A single turn carries every row of the set below to another of its rows. Some are shown first; where does it send the rows asked next?
sobeg: [-1  3  1  3  7  6 -9  0 -5 -7 -7  2  6 -7 -5 -7 -2 12 -2  5 -5]
zegef: [  0   3   3   3   5   9 -10  -1  -1  -6  -4   3   6 -13  -5  -5   1  11
  -6   3  -4]
movo: [ -7   3   7  -8  11  -1  10 -16  -1   3  -4   3  -3  -1 -14   5   6  11
   1   3  -6]
Manis: [ -8   2   9  -2  -3   1  13  -4 -10   2   8   3   0  -5   2  -6   0   8
  -7  -7  -7]
kopav: [ -4   0   2  -3   1   5   0  -9   3   6   3   1  14  -6  -9  10   4   9
   3 -14  -3]
Mozil: [ -3  -1   3  -8   7   1  13 -17   0   4  -2   3   0  -1 -12   7   2  10
   7   3  -4]
Sef: [ -1  -4  -2  -2  12  -6   1 -11  -7   3  11   9  -4   2  -9   3  -7  15
   1  -2  -9]
Mez: [  0  -9   4  -2   9   4   2   6  -2   0   2   7  15  -5 -10  -4   5   5
  -3  -8  -7]
Dad: [ 1 -1  2  0 13 -6  0 -8 -3  2 10  7 -4  5 -9 -1 -7 17  1 -3 -9]
dut: [-10  -1   0   0   2   2   4 -13 -10   1  -8  12  -6  -1  -1  -4  -3  12
 -12 -11  -7]
tudu: [ -2  -2   1  -9   2  -4   7 -23  -1   0  -9   9   4  -5  -8  -7  -4   5
  -7   0  -1]
nobov: [ -2 -11   5  -4   8   1   4   7  -5   1   3   6  13  -4  -7   1   6  10
  -5  -7  -7]
kon: [ -1  -1   3  -6   0   4   1  -9   1   5  -1  -1  15   0  -9   8   6   4
   1 -15  -3]
renak: [ -6  -3   9  -4   1   2  13  -5  -8   0   7   1   0  -8   5  -7  -1   9
 -11  -4  -8]
mivom: [ -9  -2   2   1   6  -1   3 -11 -13  -5  -5  12  -7  -2  -4  -3  -2  12
 -12 -10 -12]
Deze: [-4 -7  9 -5  8  5  4  9 -3  1  2  5 13 -8 -9 -2  3 11 -4 -7 -6]
zum: [ -5  -3   3  -4 -11   5  -1  -5   1   0  -6   0   2  -3   0  -3  -6   3
  -1   5   0]
veki: [ -1   4   0  -9   0  -3   6 -19   3  -2 -12  10   5  -3 -11  -6   0   7
  -9   1  -2]
zab: [  4   6  -4  -1   5  -3  -9  -7   2  -3   2   4  -2  -7 -14   0  -7   2
   1  -9  -9]
Todo: [-7 -4  5 -6 -9  2 -2 -1 -1 -3 -2  1  4 -1  3 -4 -4  7 -2  6  1]
soviv: [ -8  -1   5 -11   9   1  10 -16   1   5  -3   2  -5   0  -9   1   3   7
   7   3  -3]
vibo: [ -6  -6   0   1   6  -4   5 -13 -13  -2  -5  11  -5  -1  -3  -1  -1  13
 -16  -7  -8]
foz: [ -1   9  -6  -5  10  -6  -7  -7  -3  -4   2   4   0  -5 -12   5  -7   2
  -1 -12  -5]
patul: [ -4  -9   1  -3  11   3   6   7  -2   3   2   4  11  -7 -12  -3   6  10
   0  -6  -2]
bop: [  2   9  -3  -1   8  -1  -8  -7   0  -5   2   7   2  -7 -11   4  -7   3
   4 -11 -10]
Funo: [ -2  -3   0  -2  14  -5  -2 -13  -5   1   9  10   0   3 -11   2  -8  17
   1  -2  -7]
Vido: [ -1   2   2   1   7  10 -11   2  -3  -7  -3   4   4 -10  -5  -3  -2  12
  -1   4  -6]
Baz: [ -6  -3   4  -6 -11   1  -5  -5   1   2  -4   0   0  -6   0  -7  -4   4
  -5   5  -2]
rit: [  6   9  -5  -4   7  -5  -3  -6   1  -1   4   1   0  -7 -12   4  -6   4
   3 -11  -6]
sem: [ -5   2   6 -11   7  -1  15 -12   0   7  -4   2   1  -3 -12   7   2  11
   4   2  -4]
nok: [ -3  -3   2  -3   1   5   2 -10   3   4  -1   4  14  -5 -10  11   4   5
   4 -13  -3]
melak: [-7 -1  1 -4 -9  1 -6 -2  2 -3  0  2  0 -4  2 -3 -1  0 -3  4  0]
Buka: [ -9  -2  10  -5  -1   3  11  -3  -7   3   6   1   1 -10   3  -4  -1   7
 -10  -8  -9]
meri: [ -1  -2   2  -9   1  -4   4 -19  -1  -1 -12   9   1  -7 -11  -6  -3   6
  -9   4   0]
tevi: [ -8  -6  -1  -2   8   2   7  -8  -8  -6  -7  12  -5  -3   0  -2  -1  13
 -15 -10  -6]

melak moves to foz
nobov moves to sem
vibo moves to Deze
Now these:
Buka moves to nok
movo moves to Todo
tudu moves to zegef
sobeg moves to Dad

